In the rows, zero is written as 128.
One turn moves each row of this set onto another row. After a few examples, where does it send each row asked below?
D: 113	89	108	166	109	143	118	86	131	135	118	147	130	136	143	139	86	149	154	103	149	121	101	106	122	125	124	136	108	121	124	142
L: 117	149	121	128	113	120	166	118	158	108	95	117	96	120	90	115	140	119	80	140	130	138	147	135	106	147	152	118	104	118	147	150
E: 111	90	115	144	114	144	134	83	116	130	100	127	132	150	172	122	87	140	137	127	147	122	114	104	139	109	109	132	127	126	120	133
G: 147	120	153	102	130	143	148	161	94	98	144	116	113	72	126	97	121	119	147	147	129	93	105	125	129	108	129	121	170	123	114	144
K: 135	166	111	151	99	132	142	112	150	120	103	123	123	116	83	73	130	125	95	142	125	116	133	133	107	135	147	101	80	130	147	152
P: 136	125	153	122	142	152	138	168	100	91	134	130	96	67	117	105	122	141	155	151	127	105	108	137	90	121	107	131	153	138	106	122
B: 122	114	113	158	128	154	135	66	120	127	122	135	108	146	160	115	109	134	161	110	151	139	113	111	132	130	92	138	119	142	133	127
F: 121	105	101	149	136	172	123	81	128	133	109	131	123	148	153	118	77	129	143	121	138	118	109	103	128	128	111	139	123	127	145	126
R: 149	122	154	107	131	141	132	159	115	82	157	115	112	76	103	102	133	130	159	121	142	101	109	103	107	98	136	129	161	140	101	149
N: 122	137	125	132	94	123	146	135	164	112	109	140	109	102	77	109	150	143	100	134	128	151	123	125	119	154	162	104	86	128	134	153
X: 156	132	124	119	146	137	133	177	106	97	124	117	105	81	122	110	138	117	159	152	144	94	118	145	88	107	137	131	144	137	116	117
M: 125	137	133	135	93	122	141	117	169	107	103	115	127	124	71	110	167	141	92	137	130	143	131	108	105	134	157	117	109	142	126	157
S: 116	146	133	124	85	119	165	117	146	119	97	123	125	122	92	100	149	135	81	156	121	140	136	128	127	144	146	107	120	133	141	164
C: 140	140	146	109	128	154	150	167	95	80	141	134	93	73	111	109	98	124	150	135	132	91	120	126	104	112	122	135	164	136	131	142
A: 121	92	118	156	118	149	110	81	132	118	116	122	138	148	140	120	96	145	146	105	149	123	106	82	123	95	117	139	116	138	110	134
Z: 129	152	144	153	105	123	165	97	147	125	100	121	96	107	79	99	144	129	86	140	122	121	135	138	102	141	140	110	92	121	129	160
T: 115	123	95	152	118	140	132	87	122	116	125	136	120	149	167	110	94	139	171	106	170	113	133	118	108	118	107	133	122	147	135	148
W: 155	120	141	115	129	134	138	166	95	100	156	140	97	67	106	124	118	122	168	119	138	111	99	123	120	105	143	132	145	134	111	139

E turns into -> S
B turns into -> Z
X turns into -> T
Where do these go?
L turns into -> C
W turns into -> D
R turns into -> A

One turn moves each row of this set onto another row. After a few examples, where does it send each row asked below?
nadut: 108	125	99	90	146	163	93	90	109	144	141	153	113	118	159
pizi: 122	161	84	81	100	160	116	101	134	152	131	120	107	115	111
domu: 138	107	110	66	129	159	168	109	132	133	118	123	146	173	111
giveb: 99	114	92	68	146	150	117	73	86	111	80	137	120	146	143
kunut: 83	83	104	74	165	163	117	72	120	120	116	158	102	109	102
ser: 107	103	93	42	106	130	112	78	137	146	131	87	92	122	116
sibu: 110	150	98	86	92	164	132	112	121	140	138	111	114	110	95
fovar: 152	100	138	92	130	132	128	117	141	119	157	128	119	146	125
boni: 166	107	128	86	136	133	111	112	150	125	140	131	114	154	122
Nanut: 82	86	104	77	167	155	120	71	118	125	121	160	104	108	114
mirod: 114	159	95	86	97	158	129	107	126	150	143	118	111	110	118
vuset: 115	156	121	99	140	111	126	85	146	104	128	138	105	135	118
Piz: 122	121	84	80	141	174	67	91	120	133	105	146	116	125	116
biba: 99	104	97	86	129	182	91	105	98	109	113	137	130	113	81
fiz: 88	85	96	72	167	161	109	67	123	124	107	159	101	110	104
Napog: 130	75	125	59	124	159	125	80	155	134	84	116	135	122	147
Furun: 101	100	100	50	105	131	120	77	132	147	140	85	93	118	119
dun: 122	155	114	94	140	119	115	86	152	100	113	133	105	138	97
fefe: 88	88	100	75	170	158	112	67	125	127	116	162	99	111	116
Lotoz: 112	147	122	97	132	122	129	94	140	87	118	131	113	133	84
pasiz: 145	109	107	64	131	157	164	103	138	140	118	128	142	177	121
Fatu: 95	109	94	67	144	151	117	78	82	103	76	132	124	144	128
luzo: 91	110	100	69	143	145	128	76	81	111	92	136	123	140	151
Koti: 120	71	131	61	124	158	137	81	146	135	100	117	135	115	157
lipob: 147	91	138	90	124	138	128	122	135	107	146	123	122	146	98
Rora: 98	97	101	49	102	134	122	82	127	138	139	84	95	116	105
gofas: 121	157	87	78	95	165	117	108	127	143	125	116	110	115	90
tugan: 106	99	93	43	104	136	112	79	134	142	125	86	94	120	104
bab: 125	69	128	59	117	166	130	85	148	126	81	112	138	119	128
rurum: 144	110	107	64	130	158	162	105	137	137	113	127	142	174	111
vev: 115	66	133	64	117	162	141	88	141	126	97	110	140	114	137
Godob: 105	150	129	102	133	117	138	95	136	94	133	132	110	129	106
Zuvu: 139	109	111	66	130	154	170	106	133	138	124	127	146	171	123
vis: 87	106	102	71	141	151	131	80	76	101	88	132	125	139	134
mal: 161	97	125	85	129	140	110	117	146	112	130	124	119	153	95
bano: 83	104	115	95	131	171	116	105	87	121	147	141	127	103	126

mirod turns into -> sibu
ser turns into -> Furun
Where do these go?
vis turns into -> Fatu
Zuvu turns into -> domu
dun turns into -> vuset
bab turns into -> Napog
bano turns into -> biba
kunut turns into -> fiz
lipob turns into -> mal

One turn moves each row of this set onto another row. After a few examples, where does it send each row asked below?
fuve: 98	155	137	150	145	163	136	144	146	112	116	103
Kitad: 87	135	130	112	144	136	109	167	140	131	93	115
renu: 107	129	114	92	142	105	149	166	112	130	149	111
damaz: 164	162	137	120	111	130	114	107	138	134	146	124
pafil: 153	129	97	105	123	107	114	168	109	129	149	93
golam: 139	129	120	121	104	141	150	91	101	115	145	102
ker: 96	125	146	108	121	157	144	97	128	111	112	118
pemif: 93	152	140	152	136	154	125	136	153	114	110	92
Zik: 123	136	122	158	104	141	90	114	135	153	141	118
Paga: 128	113	90	114	116	108	120	177	117	119	114	91
muvag: 141	123	109	82	95	118	92	154	118	139	125	114
Faf: 113	147	140	153	109	154	108	103	146	138	148	110
Gugul: 103	146	136	107	157	122	150	161	143	117	107	125
Voze: 78	110	101	126	118	128	123	164	117	145	110	117
Defi: 97	120	125	120	131	141	170	118	111	102	116	101
feg: 130	124	108	154	95	141	91	135	140	123	113	90
tesi: 99	118	104	109	142	104	134	175	114	141	128	118
dup: 161	147	120	105	102	125	86	131	120	151	141	113
Rimi: 160	150	111	101	119	108	134	146	107	129	157	94
korop: 118	131	117	94	146	113	155	160	117	125	158	125
motid: 87	139	138	104	151	121	139	161	145	118	105	115
vus: 130	123	127	87	131	128	160	126	113	91	112	99
Nuzab: 164	160	112	107	123	123	139	145	106	127	163	103
vive: 126	125	100	130	84	130	98	127	111	160	140	115
nusut: 107	134	127	159	127	155	97	144	153	120	111	93
rano: 160	157	135	112	102	125	104	108	133	140	153	113
muru: 115	146	141	150	120	159	117	107	151	130	152	123
ror: 97	122	128	114	109	147	87	148	147	131	93	114
buleb: 136	135	140	119	110	154	136	90	127	99	116	97
poku: 132	124	129	78	113	129	151	105	100	118	138	118

muru turns into -> damaz
ker turns into -> buleb
vive turns into -> muvag
Where do these go?
dup turns into -> pafil
motid turns into -> pemif

One turn moves each row of this set onto another row. After a few examples, where does it send each row asked below?
leviz: 149	97	157	117	153	136	101	157	133	113	137	159	121	163	139	92	119	96	134	115	121	169	102	149	128	140	174	145	139	117	146	69
nefe: 137	121	111	146	109	123	190	150	121	142	125	175	114	180	109	95	108	118	136	157	107	170	100	114	133	133	142	78	120	131	118	144
nafab: 147	131	130	174	95	118	165	145	138	145	132	191	121	162	116	94	92	115	129	122	111	166	112	119	146	132	157	117	103	173	92	144
fubir: 142	88	141	127	157	131	94	172	138	107	133	147	140	169	115	91	109	101	141	128	125	161	114	163	143	145	184	145	138	124	136	71
Toz: 136	93	154	119	157	138	102	158	135	110	135	154	125	160	134	91	127	91	147	115	116	169	101	149	127	141	175	149	139	117	153	74
Nemi: 115	131	147	145	122	165	145	183	156	135	147	134	145	158	79	129	104	150	125	147	103	142	146	114	125	101	123	140	108	139	148	154
zutuk: 131	128	145	116	128	142	148	174	153	118	159	135	153	167	113	143	97	127	129	149	96	145	144	133	153	100	119	149	108	172	149	158
tama: 107	120	119	136	95	98	140	134	122	126	115	119	158	150	111	111	168	151	161	154	104	135	129	134	143	164	144	100	113	129	107	144
Fugup: 135	99	160	121	144	136	94	160	138	108	138	163	125	144	132	86	121	110	128	119	121	158	107	168	143	134	188	160	127	116	137	80
luso: 130	129	135	191	99	128	145	161	126	136	119	187	119	167	103	83	108	128	138	147	108	165	106	91	106	126	151	116	112	155	103	155
bis: 121	120	142	133	109	145	175	180	163	119	150	151	172	152	106	132	121	140	128	164	100	159	128	148	139	91	113	135	103	150	144	156
mam: 122	110	148	140	92	108	144	142	124	118	125	127	173	143	127	115	180	146	175	139	85	154	134	131	121	141	116	99	115	155	120	142
mineg: 120	118	148	129	98	101	120	126	119	121	125	132	146	153	136	122	171	131	166	106	87	146	134	114	128	162	124	129	112	174	114	144
kibe: 102	100	143	137	96	131	108	144	101	120	124	125	148	143	95	112	164	141	160	123	101	151	131	109	109	154	125	110	110	159	129	162
sati: 130	98	154	131	147	134	96	158	143	110	134	162	123	144	126	78	122	108	142	118	115	157	107	167	143	140	196	159	124	116	134	80
fule: 149	91	149	122	148	125	85	168	133	105	133	148	140	165	126	92	114	107	134	130	127	158	115	162	142	146	184	144	139	125	131	71
Guti: 142	115	133	172	88	119	190	157	137	137	124	196	132	162	112	86	124	133	142	134	97	176	112	127	123	122	133	92	105	153	97	137
beb: 96	135	135	111	120	139	173	162	154	118	142	149	133	156	114	127	136	142	127	172	90	142	116	138	144	104	128	146	102	118	155	164

kibe turns into -> luso
Toz turns into -> sati
tama turns into -> nefe
Where do these go?
Fugup turns into -> fule
nafab turns into -> zutuk
mam turns into -> Guti

One turn moves each row of this set onto another row. After a few examples, where does it send each row asked below?
naf: 154	130	124	201	119	130	115	136	121	157	107	108	113	87	141	109	120	154	128	122	130	101
kagu: 102	133	88	115	102	129	112	171	84	126	121	131	92	117	135	60	91	148	144	108	108	115
seze: 117	125	140	174	134	134	122	108	113	137	116	111	149	96	121	113	123	110	98	124	102	122
vuru: 100	154	112	133	110	129	131	185	67	138	108	116	110	108	128	51	77	144	124	119	119	127
Mutim: 131	165	144	150	88	161	107	148	103	94	116	102	156	93	112	65	127	113	109	131	127	110
Voga: 102	145	135	98	129	129	109	152	113	136	140	99	129	121	104	105	135	138	155	131	146	103
pem: 122	188	138	122	79	145	118	142	87	117	84	108	146	114	131	80	98	135	92	107	138	101
rela: 117	162	94	104	85	145	115	150	112	116	100	119	160	93	138	62	95	152	97	91	103	115
Dit: 137	156	93	117	125	126	107	152	56	152	87	125	118	139	144	103	120	174	137	123	122	128
bevoz: 162	160	117	131	93	125	137	152	88	114	115	127	141	118	97	80	125	99	167	150	104	119
Nom: 131	149	105	131	114	128	143	153	106	112	94	137	99	107	119	44	123	142	166	134	100	144
Pefen: 157	115	103	167	107	117	96	116	136	147	133	102	136	114	109	119	92	145	140	102	107	133
Dure: 123	124	123	167	114	125	121	91	127	155	113	119	142	114	129	114	85	129	112	105	101	126
suze: 164	149	111	153	125	122	126	167	116	68	104	122	132	139	144	127	136	140	145	110	113	123
bura: 126	154	109	107	90	138	112	140	138	88	99	105	129	86	114	65	133	160	135	95	122	120
komus: 143	156	107	137	107	161	123	134	110	92	111	116	125	130	132	51	73	149	137	110	151	123
dapam: 115	159	139	150	132	144	118	172	115	91	121	124	126	162	151	104	85	122	109	112	114	137
zolep: 120	121	112	138	130	121	119	122	153	144	100	123	102	91	143	108	141	161	127	102	111	103
zul: 154	162	125	160	125	146	115	207	117	98	128	126	137	138	160	109	116	122	125	128	116	103
Funot: 149	139	118	171	121	109	141	142	140	169	100	96	149	73	125	109	104	160	123	108	123	116
Bato: 164	159	104	162	102	157	118	152	92	90	99	109	159	99	120	52	104	143	124	121	116	147
mer: 156	154	91	137	130	133	117	161	47	150	105	122	165	121	136	107	125	142	135	143	114	118
risu: 128	160	126	112	91	108	149	142	94	116	96	121	138	96	100	90	146	110	154	134	105	103
nodil: 110	165	130	119	137	125	125	128	76	140	77	114	117	141	118	89	124	164	134	129	125	157
zume: 127	134	106	123	105	115	82	147	125	172	114	110	138	109	125	121	107	149	97	92	80	130
ruba: 105	149	116	125	103	125	133	152	96	119	97	127	125	98	105	50	121	127	137	129	76	159
metu: 150	134	121	185	154	139	133	144	124	147	115	111	109	115	144	94	90	150	134	127	152	111
bapon: 152	162	142	172	102	138	99	147	142	191	115	119	127	120	130	97	88	132	115	131	105	127
mem: 162	153	113	148	118	122	135	136	165	185	109	125	137	109	137	98	84	152	136	115	115	117
Depo: 127	156	137	117	140	129	128	124	104	122	112	108	124	144	101	96	130	141	168	141	146	139
nefa: 132	161	103	100	81	111	122	181	74	141	116	118	126	114	120	97	104	127	145	118	124	79
Seki: 162	152	128	178	128	139	100	154	114	166	113	106	143	128	116	91	88	133	110	133	99	166
rovik: 115	163	140	129	106	118	109	173	109	93	100	113	126	138	147	138	133	134	103	96	109	106
mafit: 165	113	93	157	121	138	87	121	121	140	144	128	129	133	134	122	104	124	140	117	107	107
pesod: 146	140	129	161	88	117	75	148	138	173	120	97	126	102	111	118	114	148	119	109	97	129
keki: 129	164	139	137	120	121	126	196	134	92	117	102	165	110	125	118	135	123	113	111	98	129
fer: 129	132	125	167	107	128	110	105	132	164	99	133	104	105	152	115	118	144	117	111	107	97
Dipiv: 138	147	94	112	131	135	126	156	88	149	110	133	178	95	132	92	150	134	134	143	83	123
ruf: 133	168	144	141	126	111	139	152	126	178	89	93	146	99	123	117	109	146	100	114	133	108
tevan: 124	148	116	134	96	127	129	165	57	122	133	114	131	117	117	90	94	105	141	129	137	82
geso: 119	132	96	117	145	157	110	163	116	145	137	142	144	105	140	64	134	138	148	147	92	126
munes: 187	161	110	132	116	118	113	151	156	169	97	123	118	128	128	111	120	156	149	123	113	121
zug: 123	162	109	120	122	130	128	189	132	108	98	141	129	131	179	107	114	150	109	98	94	109
gekaz: 174	174	105	121	70	141	99	148	108	101	87	121	126	112	129	83	143	152	140	114	124	99
Reri: 135	149	113	115	127	127	125	173	161	84	120	127	130	143	139	104	115	143	140	98	97	141
Deba: 156	157	99	121	83	170	96	149	117	107	129	136	133	122	146	67	101	129	134	120	128	81
miga: 88	135	127	121	144	153	102	173	105	147	152	110	138	109	126	74	118	132	131	140	125	112
dav: 126	159	121	155	141	127	154	167	112	84	91	123	159	124	151	102	108	135	105	107	97	149

bapon turns into -> pesod
zug turns into -> zul
Mutim turns into -> bura
Where do these go?
Depo turns into -> nodil
Nom turns into -> vuru
zume turns into -> mafit

